In the data rows, 128 means zero.
Some points, one per row:
[137, 215, 255, 41, 84, 69, 6, 33, 217, 192, 175, 46, 11, 207, 116, 61, 229, 72, 104,
 159, 126, 57, 56, 79, 198, 34, 31, 88, 209, 153, 119, 101]
[146, 142, 132, 110, 124, 69, 162, 93, 177, 172, 163, 102, 141, 116, 155, 160, 127, 81, 167,
 33, 97, 96, 184, 179, 138, 138, 159, 202, 103, 77, 112, 83]
[71, 87, 112, 142, 104, 188, 133, 211, 83, 120, 95, 186, 152, 87, 82, 135, 109, 174, 95,
 161, 138, 136, 179, 72, 100, 147, 118, 100, 133, 131, 147, 144]
[192, 89, 68, 157, 242, 133, 98, 152, 72, 90, 46, 85, 69, 161, 187, 70, 95, 184, 72,
 94, 208, 184, 45, 76, 80, 90, 145, 122, 194, 218, 177, 217]
[163, 69, 89, 183, 178, 156, 130, 168, 70, 84, 63, 100, 87, 141, 195, 113, 86, 188, 77,
 113, 188, 150, 77, 70, 41, 119, 143, 120, 135, 166, 90, 195]
[134, 87, 146, 160, 111, 122, 159, 163, 127, 101, 111, 154, 175, 150, 91, 165, 106, 125, 111,
 164, 105, 112, 167, 169, 137, 155, 173, 113, 123, 89, 54, 140]
[166, 80, 52, 171, 240, 164, 111, 152, 51, 70, 58, 79, 46, 126, 211, 81, 54, 217, 45,
 94, 233, 174, 19, 56, 48, 105, 146, 143, 177, 202, 175, 212]
[203, 206, 255, 66, 128, 36, 13, 60, 190, 185, 163, 57, 41, 214, 122, 52, 221, 95, 92,
 181, 147, 78, 80, 87, 206, 67, 104, 80, 211, 173, 142, 134]
[139, 159, 131, 115, 112, 77, 164, 107, 169, 164, 158, 110, 160, 117, 132, 155, 114, 85, 163,
 53, 99, 119, 195, 181, 134, 143, 160, 193, 92, 96, 99, 73]
[106, 96, 147, 162, 108, 130, 154, 177, 125, 81, 135, 160, 166, 132, 91, 164, 95, 138, 114,
 176, 93, 102, 168, 177, 136, 156, 168, 117, 140, 98, 45, 127]
[116, 143, 161, 130, 92, 158, 126, 135, 156, 161, 163, 145, 116, 99, 90, 138, 162, 114, 145,
 136, 131, 128, 143, 98, 147, 126, 128, 127, 112, 106, 174, 125]
[179, 124, 92, 143, 166, 87, 101, 126, 67, 96, 72, 96, 113, 140, 148, 62, 117, 178, 93,
 119, 170, 118, 57, 84, 107, 85, 141, 114, 185, 208, 105, 178]
[71, 163, 91, 95, 109, 121, 146, 106, 142, 162, 189, 124, 79, 89, 152, 132, 149, 100, 161,
 63, 103, 115, 118, 161, 138, 129, 98, 197, 75, 76, 156, 98]
[91, 158, 117, 98, 100, 118, 140, 86, 149, 161, 168, 137, 128, 97, 158, 130, 161, 84, 185,
 83, 107, 138, 110, 152, 126, 136, 89, 168, 85, 112, 178, 99]
[203, 116, 54, 167, 229, 128, 91, 136, 86, 75, 55, 89, 75, 159, 199, 42, 89, 196, 69,
 76, 216, 187, 28, 71, 73, 100, 146, 135, 211, 224, 187, 193]
[168, 115, 109, 130, 162, 143, 138, 201, 106, 106, 83, 113, 152, 153, 170, 88, 89, 151, 86,
 159, 166, 145, 95, 114, 96, 95, 153, 119, 124, 159, 152, 169]
[122, 184, 151, 73, 85, 105, 85, 53, 170, 192, 175, 77, 74, 146, 194, 88, 181, 80, 166,
 88, 124, 72, 78, 128, 164, 61, 61, 170, 88, 99, 165, 106]
[120, 72, 72, 170, 192, 188, 126, 152, 53, 83, 84, 116, 98, 93, 179, 120, 79, 184, 66,
 127, 183, 167, 85, 64, 57, 123, 110, 127, 153, 158, 136, 194]
[85, 94, 125, 146, 110, 164, 120, 173, 132, 114, 127, 182, 153, 103, 84, 141, 150, 136, 117,
 199, 119, 156, 140, 108, 155, 169, 111, 65, 157, 161, 156, 146]
[92, 108, 92, 147, 122, 187, 151, 172, 104, 128, 124, 177, 171, 71, 75, 142, 133, 160, 139,
 140, 94, 176, 153, 132, 142, 180, 119, 131, 117, 138, 169, 134]
[115, 163, 129, 85, 91, 114, 130, 81, 155, 166, 153, 123, 124, 120, 160, 131, 141, 92, 172,
 116, 121, 120, 109, 140, 153, 122, 94, 172, 78, 96, 185, 89]
[105, 171, 116, 105, 98, 130, 148, 59, 156, 171, 163, 125, 134, 106, 152, 155, 132, 72, 190,
 87, 120, 148, 119, 150, 132, 128, 98, 192, 81, 87, 186, 81]
[119, 88, 113, 158, 131, 180, 154, 178, 110, 117, 104, 158, 146, 114, 96, 145, 108, 152, 111,
 161, 101, 109, 158, 87, 105, 140, 149, 92, 127, 113, 95, 153]
[130, 119, 140, 126, 121, 137, 176, 114, 144, 115, 138, 150, 184, 114, 81, 191, 115, 101, 159,
 92, 102, 136, 186, 180, 143, 194, 163, 151, 100, 78, 70, 89]
[164, 108, 96, 142, 186, 141, 107, 160, 93, 114, 80, 133, 127, 135, 148, 77, 117, 189, 101,
 146, 161, 187, 77, 117, 109, 114, 178, 103, 173, 197, 163, 195]
[163, 201, 195, 55, 101, 78, 38, 65, 193, 205, 176, 41, 48, 186, 168, 69, 193, 75, 131,
 116, 139, 68, 89, 96, 177, 27, 73, 137, 152, 152, 142, 112]
[90, 172, 83, 85, 104, 64, 110, 95, 171, 165, 177, 76, 118, 140, 173, 119, 133, 95, 133,
 85, 123, 1, 159, 146, 153, 88, 83, 124, 110, 84, 113, 74]
[127, 128, 145, 137, 118, 82, 170, 142, 143, 111, 135, 118, 165, 120, 114, 192, 114, 75, 139,
 94, 96, 108, 185, 213, 140, 158, 177, 185, 79, 78, 86, 79]
[117, 204, 138, 58, 84, 88, 86, 72, 183, 207, 182, 76, 82, 137, 178, 103, 176, 81, 144,
 85, 147, 72, 98, 115, 150, 81, 80, 169, 89, 103, 172, 102]
[117, 177, 145, 86, 97, 119, 114, 85, 154, 172, 159, 102, 106, 136, 163, 89, 188, 87, 179,
 113, 125, 102, 88, 130, 142, 99, 65, 164, 90, 112, 186, 109]
[107, 100, 120, 142, 111, 177, 169, 144, 117, 93, 141, 183, 173, 110, 103, 176, 104, 101, 170,
 136, 98, 151, 152, 150, 121, 178, 154, 124, 109, 103, 93, 93]
[108, 201, 230, 24, 99, 94, 21, 37, 211, 241, 189, 56, 35, 202, 159, 89, 203, 65, 100,
 122, 141, 61, 52, 97, 181, 18, 36, 124, 166, 147, 149, 92]
[69, 167, 89, 118, 113, 117, 154, 101, 107, 169, 182, 137, 104, 87, 138, 128, 155, 130, 160,
 74, 103, 110, 130, 156, 126, 136, 84, 173, 82, 107, 139, 79]
[88, 105, 153, 130, 120, 167, 114, 172, 128, 124, 111, 194, 126, 137, 93, 141, 157, 156, 105,
 194, 126, 165, 143, 91, 159, 139, 113, 38, 173, 179, 156, 145]
[198, 104, 60, 163, 227, 124, 104, 136, 72, 71, 66, 85, 62, 127, 208, 62, 63, 184, 53,
 75, 224, 187, 23, 62, 59, 97, 143, 136, 186, 215, 162, 200]
[209, 128, 156, 117, 192, 88, 65, 104, 120, 135, 86, 88, 94, 195, 150, 53, 159, 148, 97,
 156, 154, 154, 58, 113, 137, 108, 132, 69, 195, 209, 143, 167]
[227, 134, 118, 124, 196, 54, 79, 112, 106, 103, 49, 81, 99, 187, 174, 41, 134, 158, 66,
 164, 202, 130, 81, 102, 82, 78, 146, 67, 220, 203, 159, 204]
[93, 101, 115, 142, 106, 112, 149, 163, 108, 107, 136, 162, 181, 116, 97, 146, 127, 141, 145,
 145, 88, 86, 168, 171, 139, 165, 129, 91, 116, 105, 93, 106]
[112, 196, 138, 87, 86, 98, 118, 76, 156, 190, 178, 92, 100, 152, 170, 108, 178, 72, 174,
 85, 106, 95, 117, 127, 145, 91, 84, 162, 93, 107, 181, 100]
[134, 144, 123, 123, 119, 99, 159, 103, 165, 140, 168, 115, 152, 108, 123, 169, 116, 83, 158,
 52, 103, 117, 201, 172, 135, 153, 165, 182, 86, 67, 87, 89]
[101, 195, 137, 65, 96, 93, 94, 52, 176, 190, 183, 77, 81, 132, 176, 101, 179, 65, 162,
 84, 128, 80, 79, 122, 172, 67, 37, 174, 73, 97, 195, 101]
[111, 192, 141, 71, 93, 103, 107, 86, 204, 198, 177, 79, 73, 133, 160, 123, 183, 63, 151,
 68, 128, 83, 110, 129, 157, 68, 55, 158, 88, 73, 173, 88]
[99, 153, 149, 108, 94, 161, 137, 107, 154, 177, 162, 148, 108, 98, 116, 144, 168, 112, 152,
 101, 112, 134, 133, 119, 136, 144, 90, 161, 107, 90, 167, 117]
[82, 156, 80, 90, 96, 107, 149, 104, 133, 157, 179, 117, 111, 104, 163, 142, 152, 101, 154,
 71, 128, 79, 136, 149, 150, 129, 59, 161, 91, 77, 152, 75]
[112, 93, 124, 148, 112, 144, 160, 181, 104, 93, 104, 148, 159, 107, 101, 135, 118, 169, 118,
 160, 121, 107, 159, 100, 120, 160, 131, 82, 138, 118, 96, 133]
[113, 116, 149, 149, 119, 123, 168, 144, 128, 86, 137, 133, 165, 126, 82, 166, 119, 114, 141,
 138, 90, 130, 164, 187, 139, 167, 179, 151, 99, 96, 66, 116]
Then 10 other points, each followed by its number:
[199, 146, 159, 112, 173, 84, 57, 104, 125, 127, 90, 98, 94, 190, 163, 64, 167, 155, 100,
 144, 160, 161, 69, 128, 140, 90, 157, 91, 203, 203, 145, 169] 0
[137, 90, 84, 164, 175, 178, 117, 175, 68, 88, 91, 140, 105, 103, 155, 123, 88, 180, 82,
 143, 157, 181, 85, 83, 82, 126, 165, 125, 166, 180, 163, 179] 1
[228, 131, 87, 148, 205, 115, 87, 132, 112, 92, 63, 98, 109, 166, 206, 56, 93, 164, 61,
 154, 190, 139, 64, 109, 74, 108, 161, 94, 178, 204, 163, 206] 2
[194, 195, 201, 80, 109, 68, 39, 63, 171, 200, 141, 61, 60, 201, 158, 47, 200, 110, 140,
 138, 131, 61, 88, 110, 163, 75, 114, 113, 159, 165, 119, 112] 3
[216, 133, 87, 141, 232, 90, 81, 113, 83, 92, 56, 62, 72, 177, 200, 34, 105, 164, 76,
 95, 178, 173, 22, 78, 96, 82, 150, 114, 219, 238, 174, 189] 4
[157, 110, 179, 145, 126, 124, 162, 150, 168, 96, 160, 161, 182, 128, 71, 194, 115, 72, 153,
 136, 80, 119, 181, 185, 139, 180, 181, 83, 130, 94, 43, 109] 5
[177, 93, 72, 166, 206, 160, 120, 152, 87, 84, 76, 122, 111, 157, 230, 112, 95, 181, 58,
 150, 171, 176, 75, 109, 63, 119, 156, 92, 158, 183, 170, 205] 6
[107, 194, 205, 35, 99, 55, 43, 62, 203, 213, 187, 33, 36, 170, 174, 71, 177, 84, 133,
 91, 132, 41, 129, 101, 193, 40, 61, 145, 164, 124, 183, 92] 7
[171, 111, 89, 137, 171, 161, 113, 160, 80, 112, 81, 130, 126, 148, 166, 98, 114, 181, 100,
 154, 154, 178, 79, 96, 99, 127, 163, 109, 176, 194, 174, 184] 8
[174, 75, 80, 179, 203, 166, 138, 159, 67, 79, 58, 94, 77, 145, 183, 114, 68, 216, 51,
 126, 207, 137, 74, 62, 40, 101, 159, 126, 152, 171, 94, 200] 9
Which three of these numbered points are nearest to each point below, ignoring the direction in which the first points spread most? Their numbers follow each, nearest first.
[139, 177, 156, 93, 99, 99, 91, 81, 153, 173, 153, 88, 111, 150, 160, 91, 180, 96, 154,
 107, 131, 90, 92, 117, 164, 76, 115, 134, 108, 123, 186, 127] > 8 2 6
[156, 61, 76, 193, 204, 181, 119, 156, 70, 74, 68, 94, 92, 144, 183, 107, 54, 207, 50,
 140, 220, 157, 79, 68, 33, 119, 163, 123, 124, 153, 110, 214] > 9 6 1
[128, 115, 191, 158, 89, 166, 172, 131, 166, 111, 142, 162, 173, 134, 69, 191, 138, 82, 139,
 126, 66, 118, 190, 180, 141, 183, 161, 87, 93, 73, 27, 95] > 5 1 8
[124, 218, 182, 38, 80, 70, 62, 57, 213, 211, 203, 54, 41, 172, 204, 98, 196, 51, 145,
 72, 132, 41, 123, 123, 181, 37, 41, 170, 137, 95, 159, 90] > 7 4 2
[236, 123, 85, 141, 224, 93, 99, 126, 90, 107, 53, 55, 72, 179, 171, 26, 107, 181, 68,
 70, 193, 165, 36, 64, 78, 87, 129, 155, 216, 230, 185, 197] > 4 2 7
[122, 178, 108, 77, 100, 108, 114, 86, 148, 175, 155, 120, 111, 126, 165, 96, 182, 88, 167,
 113, 119, 108, 106, 118, 149, 81, 68, 156, 98, 105, 181, 112] > 8 6 1
[206, 197, 207, 88, 122, 19, 55, 62, 150, 183, 116, 71, 82, 215, 127, 29, 199, 114, 115,
 144, 130, 64, 96, 115, 161, 62, 95, 111, 207, 207, 134, 131] > 3 0 7
[128, 124, 148, 132, 128, 140, 91, 149, 128, 107, 98, 155, 130, 148, 96, 118, 160, 136, 105,
 194, 133, 157, 128, 110, 159, 121, 120, 34, 165, 174, 152, 151] > 8 1 0
[240, 132, 92, 140, 211, 86, 81, 126, 119, 106, 54, 95, 108, 181, 187, 54, 127, 167, 43,
 145, 182, 145, 77, 103, 71, 84, 157, 92, 192, 214, 172, 202] > 2 0 4
[218, 122, 65, 164, 229, 128, 102, 129, 80, 93, 54, 59, 66, 162, 189, 43, 95, 179, 53,
 78, 208, 183, 37, 79, 80, 93, 141, 130, 213, 234, 192, 211] > 4 2 7
[206, 194, 235, 70, 131, 46, 18, 53, 192, 169, 144, 46, 50, 226, 128, 53, 222, 106, 110,
 176, 129, 59, 94, 97, 203, 64, 93, 102, 216, 176, 147, 124] > 3 0 7
[235, 120, 80, 163, 255, 122, 94, 123, 82, 95, 46, 58, 55, 171, 200, 45, 83, 173, 57,
 81, 229, 177, 17, 68, 65, 80, 129, 127, 221, 228, 178, 195] > 4 2 7
[202, 125, 95, 152, 197, 98, 105, 136, 95, 94, 55, 100, 107, 157, 164, 73, 123, 183, 87,
 107, 185, 121, 75, 83, 90, 107, 140, 113, 167, 193, 118, 191] > 2 9 8
[162, 95, 103, 162, 212, 150, 94, 155, 99, 97, 66, 128, 116, 144, 213, 101, 80, 189, 54,
 162, 196, 166, 80, 105, 64, 105, 173, 96, 136, 187, 160, 204] > 6 8 2
[160, 89, 85, 164, 184, 145, 133, 163, 60, 76, 58, 103, 95, 146, 199, 110, 58, 197, 60,
 126, 207, 148, 102, 81, 56, 113, 140, 120, 133, 153, 121, 199] > 9 6 1
[117, 123, 139, 125, 144, 160, 92, 141, 98, 122, 102, 148, 143, 125, 112, 124, 148, 169, 126,
 181, 141, 161, 119, 128, 146, 130, 142, 75, 150, 177, 157, 150] > 8 1 6
[152, 87, 89, 166, 192, 143, 132, 136, 55, 77, 63, 93, 91, 153, 190, 91, 55, 190, 51,
 120, 201, 146, 61, 76, 41, 100, 113, 121, 141, 172, 113, 195] > 9 6 1
[202, 112, 74, 158, 225, 110, 79, 143, 86, 103, 45, 80, 119, 166, 212, 86, 91, 185, 45,
 141, 202, 166, 68, 96, 71, 99, 155, 85, 185, 184, 171, 219] > 2 6 8
[220, 137, 160, 119, 193, 88, 81, 92, 113, 111, 84, 97, 83, 178, 173, 72, 143, 155, 88,
 143, 143, 169, 72, 111, 138, 101, 134, 74, 196, 201, 145, 183] > 0 3 2
[159, 85, 95, 157, 185, 160, 112, 150, 85, 87, 78, 127, 118, 150, 185, 110, 82, 172, 60,
 179, 168, 179, 107, 113, 56, 120, 172, 95, 153, 182, 135, 208] > 6 8 1
[129, 86, 89, 168, 154, 185, 122, 172, 76, 76, 88, 137, 107, 103, 147, 121, 74, 182, 81,
 138, 175, 177, 85, 58, 83, 127, 149, 131, 144, 174, 157, 183] > 1 8 9
[176, 92, 86, 151, 187, 162, 121, 188, 86, 79, 78, 144, 111, 146, 182, 116, 82, 182, 78,
 162, 175, 145, 92, 109, 63, 121, 170, 87, 144, 167, 161, 187] > 6 8 1
[167, 184, 128, 97, 115, 65, 96, 88, 196, 194, 177, 76, 114, 150, 180, 106, 162, 81, 161,
 80, 123, 85, 153, 123, 159, 84, 126, 178, 105, 116, 167, 93] > 2 8 6
[212, 154, 176, 102, 165, 67, 49, 102, 129, 118, 81, 104, 110, 174, 132, 60, 171, 134, 96,
 187, 152, 126, 94, 131, 117, 89, 153, 67, 213, 187, 112, 177] > 0 3 2
[142, 108, 150, 148, 121, 110, 167, 121, 145, 98, 147, 148, 183, 127, 85, 186, 111, 91, 155,
 114, 95, 122, 191, 189, 136, 175, 171, 115, 117, 97, 48, 120] > 5 1 8
[204, 127, 104, 122, 203, 74, 107, 99, 82, 91, 56, 70, 66, 143, 158, 45, 116, 166, 71,
 105, 187, 140, 47, 89, 68, 70, 105, 107, 222, 245, 114, 168] > 4 2 0
[208, 76, 63, 173, 227, 132, 97, 158, 89, 82, 62, 111, 102, 167, 233, 93, 85, 187, 33,
 145, 217, 164, 63, 94, 38, 108, 162, 83, 176, 199, 158, 205] > 6 2 9
[132, 118, 155, 155, 115, 121, 147, 137, 159, 101, 132, 172, 192, 139, 66, 186, 111, 87, 130,
 151, 88, 124, 186, 195, 142, 189, 182, 95, 125, 85, 44, 132] > 5 1 8
[174, 185, 184, 92, 124, 43, 78, 83, 186, 171, 145, 79, 101, 186, 166, 78, 175, 97, 121,
 135, 136, 75, 99, 119, 154, 82, 137, 129, 154, 161, 152, 127] > 0 2 3
[168, 211, 255, 32, 93, 67, 7, 29, 213, 211, 161, 51, 36, 211, 133, 61, 227, 78, 121,
 166, 135, 66, 74, 85, 195, 38, 60, 74, 205, 153, 134, 112] > 3 7 0
[93, 204, 137, 73, 99, 115, 110, 47, 166, 220, 198, 88, 87, 122, 188, 108, 188, 65, 175,
 87, 126, 94, 74, 123, 167, 91, 13, 173, 63, 83, 187, 83] > 6 8 1
[168, 66, 68, 189, 209, 178, 136, 157, 72, 75, 76, 112, 95, 150, 194, 114, 67, 199, 65,
 131, 202, 145, 95, 61, 48, 112, 164, 139, 122, 154, 117, 199] > 9 6 1
[145, 112, 117, 147, 155, 163, 119, 152, 99, 101, 87, 140, 116, 131, 135, 122, 123, 169, 122,
 167, 149, 179, 103, 137, 124, 126, 164, 96, 154, 186, 157, 183] > 8 1 6
[244, 138, 100, 130, 206, 85, 112, 143, 103, 98, 61, 67, 102, 171, 138, 11, 127, 168, 94,
 101, 165, 144, 49, 80, 109, 86, 127, 152, 210, 235, 168, 166] > 4 2 0
[100, 185, 142, 56, 94, 101, 92, 51, 167, 213, 189, 80, 57, 140, 199, 113, 205, 51, 162,
 87, 137, 90, 81, 125, 151, 79, 60, 153, 90, 97, 176, 92] > 6 8 2
[193, 157, 207, 97, 133, 85, 50, 99, 150, 145, 121, 101, 76, 194, 115, 82, 187, 148, 127,
 189, 138, 125, 76, 110, 171, 95, 144, 83, 194, 179, 108, 150] > 0 3 2
[236, 136, 146, 127, 216, 63, 68, 96, 116, 111, 63, 74, 74, 175, 145, 29, 144, 153, 72,
 123, 173, 156, 41, 112, 126, 86, 136, 116, 217, 227, 154, 171] > 0 4 3
[246, 167, 148, 94, 206, 40, 54, 88, 138, 131, 62, 63, 67, 208, 142, 12, 152, 144, 74,
 113, 170, 148, 34, 102, 150, 66, 126, 122, 227, 242, 160, 174] > 4 0 3
[185, 78, 73, 184, 213, 146, 105, 151, 57, 86, 76, 83, 86, 125, 160, 90, 82, 182, 93,
 105, 187, 188, 46, 66, 94, 125, 162, 121, 204, 208, 168, 195] > 8 1 6
[206, 149, 176, 84, 156, 87, 85, 99, 135, 133, 111, 96, 95, 177, 73, 45, 183, 140, 124,
 140, 144, 103, 100, 89, 147, 92, 112, 112, 193, 181, 134, 147] > 0 3 2
[197, 111, 106, 155, 170, 81, 108, 107, 72, 94, 43, 82, 85, 141, 156, 63, 111, 188, 85,
 131, 194, 115, 54, 89, 73, 64, 130, 100, 201, 207, 102, 189] > 2 3 4
[161, 183, 146, 77, 110, 63, 69, 116, 180, 192, 144, 73, 122, 170, 180, 89, 178, 63, 145,
 119, 126, 78, 121, 128, 170, 66, 123, 134, 142, 129, 147, 104] > 2 0 8
[118, 184, 131, 76, 93, 109, 113, 79, 167, 197, 167, 90, 88, 124, 160, 119, 176, 68, 184,
 85, 122, 115, 87, 136, 147, 97, 71, 158, 78, 103, 186, 97] > 8 6 1
[209, 88, 50, 170, 249, 129, 96, 151, 73, 76, 43, 76, 58, 157, 218, 75, 73, 196, 49,
 95, 227, 189, 39, 49, 58, 102, 143, 135, 209, 208, 185, 213] > 4 2 6
[223, 210, 233, 66, 151, 46, 30, 67, 181, 183, 129, 58, 67, 217, 124, 44, 228, 119, 111,
 162, 130, 87, 95, 85, 193, 63, 86, 93, 207, 198, 144, 120] > 3 0 7
[163, 219, 255, 41, 105, 55, 0, 61, 222, 206, 173, 54, 37, 211, 142, 57, 194, 85, 114,
 165, 115, 60, 91, 87, 195, 39, 61, 98, 195, 165, 131, 102] > 3 7 0
[177, 99, 71, 178, 219, 163, 120, 158, 52, 87, 62, 102, 74, 140, 194, 76, 74, 190, 64,
 102, 195, 175, 54, 58, 62, 98, 155, 132, 176, 198, 175, 207] > 6 9 8
[149, 189, 147, 72, 116, 103, 75, 77, 181, 191, 162, 74, 82, 158, 152, 88, 189, 88, 161,
 96, 116, 90, 104, 111, 159, 81, 88, 153, 144, 140, 149, 99] > 2 4 8
[106, 214, 172, 51, 94, 96, 65, 27, 209, 224, 195, 74, 40, 160, 189, 103, 189, 33, 145,
 73, 136, 84, 46, 126, 160, 52, 17, 161, 100, 85, 184, 88] > 4 2 7
[211, 202, 232, 69, 133, 42, 42, 76, 188, 172, 119, 73, 75, 215, 99, 40, 197, 112, 111,
 163, 131, 88, 69, 92, 179, 62, 112, 90, 228, 191, 146, 147] > 3 0 7
[121, 215, 182, 41, 78, 50, 51, 44, 218, 226, 208, 39, 17, 179, 196, 78, 191, 49, 138,
 79, 131, 38, 93, 125, 187, 36, 29, 169, 150, 105, 156, 80] > 7 4 3
[117, 195, 116, 76, 95, 118, 121, 52, 167, 193, 180, 94, 101, 115, 174, 121, 166, 75, 182,
 84, 107, 99, 120, 133, 135, 102, 58, 194, 62, 96, 192, 89] > 6 1 8
[100, 107, 164, 155, 102, 117, 172, 141, 153, 100, 145, 161, 182, 127, 77, 178, 119, 73, 144,
 134, 90, 117, 194, 215, 154, 188, 182, 120, 97, 83, 36, 91] > 5 1 8
[119, 100, 144, 158, 112, 130, 165, 135, 125, 92, 125, 159, 185, 110, 88, 179, 103, 113, 151,
 139, 99, 125, 171, 187, 140, 167, 154, 124, 107, 117, 50, 108] > 5 1 8
[175, 205, 230, 67, 111, 52, 20, 58, 201, 186, 170, 63, 72, 216, 132, 65, 219, 89, 127,
 166, 124, 52, 87, 104, 213, 62, 79, 94, 184, 190, 150, 122] > 3 0 7
[214, 106, 61, 166, 219, 123, 104, 144, 94, 91, 61, 122, 110, 162, 202, 106, 77, 179, 67,
 145, 192, 156, 84, 101, 64, 102, 177, 84, 165, 186, 169, 192] > 6 2 8
[111, 109, 143, 144, 109, 126, 152, 156, 134, 102, 130, 154, 172, 138, 75, 167, 103, 122, 131,
 154, 116, 130, 166, 170, 136, 168, 192, 109, 124, 98, 51, 130] > 5 1 8
[117, 84, 191, 173, 82, 135, 148, 153, 161, 96, 141, 165, 183, 128, 67, 193, 118, 76, 115,
 155, 55, 105, 191, 205, 136, 183, 161, 80, 92, 65, 28, 95] > 5 1 8
[95, 189, 124, 52, 117, 53, 87, 64, 191, 212, 187, 29, 41, 163, 202, 94, 160, 85, 145,
 66, 127, 0, 116, 131, 168, 21, 51, 144, 146, 101, 93, 55] > 7 9 4
[107, 99, 141, 144, 129, 152, 104, 148, 132, 110, 80, 171, 127, 136, 101, 123, 123, 151, 98,
 192, 126, 159, 108, 113, 164, 134, 137, 45, 164, 186, 154, 163] > 8 1 6
[138, 104, 147, 173, 98, 123, 140, 169, 160, 101, 104, 160, 188, 149, 74, 159, 122, 117, 108,
 196, 108, 99, 160, 161, 134, 152, 165, 63, 136, 112, 79, 141] > 5 1 8
[81, 131, 96, 129, 109, 146, 181, 130, 114, 131, 150, 148, 133, 58, 112, 136, 125, 124, 154,
 74, 99, 177, 153, 151, 120, 164, 95, 199, 81, 93, 159, 93] > 1 8 6
[149, 100, 145, 159, 105, 133, 136, 170, 142, 100, 109, 155, 182, 165, 77, 142, 124, 110, 110,
 201, 105, 99, 169, 160, 121, 160, 167, 58, 156, 107, 71, 132] > 5 8 1
[120, 117, 158, 128, 119, 122, 178, 125, 146, 119, 132, 146, 188, 115, 88, 185, 103, 112, 159,
 107, 88, 127, 185, 183, 155, 184, 173, 140, 111, 85, 66, 105] > 5 1 8
[116, 115, 158, 157, 118, 113, 171, 119, 149, 90, 152, 154, 169, 110, 100, 178, 112, 89, 146,
 104, 92, 126, 179, 204, 155, 157, 183, 149, 101, 83, 50, 95] > 5 1 8
[133, 221, 255, 40, 119, 76, 4, 16, 211, 233, 176, 51, 20, 218, 159, 52, 231, 84, 113,
 135, 129, 59, 60, 82, 179, 35, 10, 112, 180, 137, 125, 101] > 3 7 0
[150, 218, 235, 45, 92, 75, 14, 42, 214, 198, 170, 51, 27, 212, 125, 70, 208, 77, 123,
 160, 120, 55, 75, 95, 178, 39, 55, 107, 208, 167, 134, 101] > 3 7 0
[186, 122, 114, 130, 172, 101, 107, 106, 98, 105, 46, 107, 98, 147, 135, 73, 121, 171, 83,
 113, 162, 133, 85, 72, 108, 105, 119, 97, 200, 204, 122, 162] > 0 2 8
[102, 109, 109, 125, 117, 157, 125, 183, 111, 111, 106, 181, 162, 129, 96, 131, 143, 154, 136,
 193, 110, 150, 124, 89, 153, 147, 126, 57, 174, 153, 189, 157] > 8 1 6
[74, 154, 124, 129, 98, 151, 163, 100, 104, 157, 174, 170, 126, 50, 100, 156, 146, 112, 157,
 80, 104, 188, 123, 153, 139, 169, 79, 197, 55, 99, 172, 87] > 1 8 6
[108, 203, 144, 66, 100, 78, 76, 73, 191, 227, 196, 75, 83, 140, 182, 102, 189, 59, 140,
 59, 125, 52, 117, 145, 174, 65, 68, 166, 107, 89, 161, 88] > 2 6 4
[115, 92, 170, 161, 112, 117, 177, 146, 136, 96, 127, 156, 163, 113, 71, 178, 107, 100, 153,
 130, 100, 122, 169, 175, 126, 151, 177, 149, 95, 81, 56, 117] > 5 1 9
[82, 82, 122, 161, 113, 189, 142, 172, 72, 100, 97, 153, 132, 62, 110, 153, 124, 187, 101,
 157, 145, 136, 144, 90, 108, 140, 127, 104, 127, 139, 130, 157] > 1 8 9
[137, 121, 135, 132, 113, 144, 110, 171, 123, 124, 94, 159, 140, 125, 89, 113, 134, 179, 129,
 136, 100, 153, 138, 93, 153, 150, 155, 83, 179, 175, 159, 157] > 8 1 6
[128, 93, 146, 163, 98, 136, 159, 149, 129, 86, 112, 159, 175, 144, 81, 172, 102, 103, 140,
 151, 107, 128, 173, 177, 138, 153, 167, 120, 100, 114, 52, 124] > 5 1 8
[156, 172, 122, 98, 124, 67, 122, 114, 180, 171, 149, 97, 152, 147, 137, 137, 143, 78, 158,
 72, 132, 113, 172, 141, 143, 92, 164, 168, 107, 107, 136, 96] > 8 1 6
[148, 94, 92, 142, 157, 156, 126, 170, 87, 101, 87, 101, 120, 128, 186, 89, 85, 167, 66,
 154, 177, 133, 70, 100, 67, 103, 119, 116, 129, 187, 149, 186] > 6 1 9
[226, 196, 210, 67, 161, 33, 41, 68, 169, 172, 113, 59, 90, 229, 122, 36, 197, 116, 112,
 177, 148, 91, 82, 119, 175, 68, 104, 86, 222, 206, 142, 136] > 3 0 7
[110, 213, 165, 52, 95, 81, 78, 66, 201, 222, 188, 67, 53, 149, 180, 97, 167, 53, 144,
 74, 129, 43, 119, 124, 166, 47, 65, 169, 137, 109, 172, 88] > 7 2 4
[123, 92, 154, 172, 90, 134, 148, 176, 143, 80, 116, 160, 165, 149, 84, 149, 111, 121, 122,
 182, 96, 94, 168, 162, 115, 154, 189, 74, 129, 106, 71, 132] > 5 1 8
[123, 105, 129, 133, 102, 151, 174, 136, 133, 97, 140, 166, 174, 127, 88, 182, 102, 128, 150,
 127, 83, 134, 158, 166, 142, 195, 168, 127, 108, 106, 50, 115] > 5 1 8
[175, 103, 74, 160, 182, 169, 116, 174, 88, 96, 82, 111, 128, 134, 147, 101, 104, 180, 73,
 126, 169, 174, 93, 93, 86, 111, 153, 113, 158, 184, 164, 173] > 8 1 6
[123, 123, 143, 147, 109, 157, 173, 132, 139, 98, 128, 159, 181, 120, 69, 167, 100, 116, 164,
 139, 95, 134, 166, 168, 130, 189, 157, 135, 109, 99, 55, 125] > 5 1 8
[121, 106, 154, 142, 100, 126, 175, 135, 124, 110, 129, 146, 159, 112, 74, 186, 98, 111, 138,
 112, 97, 126, 188, 178, 137, 169, 169, 148, 98, 85, 55, 88] > 5 1 9
[164, 171, 135, 102, 138, 56, 112, 107, 177, 183, 154, 93, 150, 150, 161, 133, 129, 81, 160,
 91, 119, 99, 185, 134, 144, 103, 151, 149, 126, 109, 126, 104] > 8 6 2
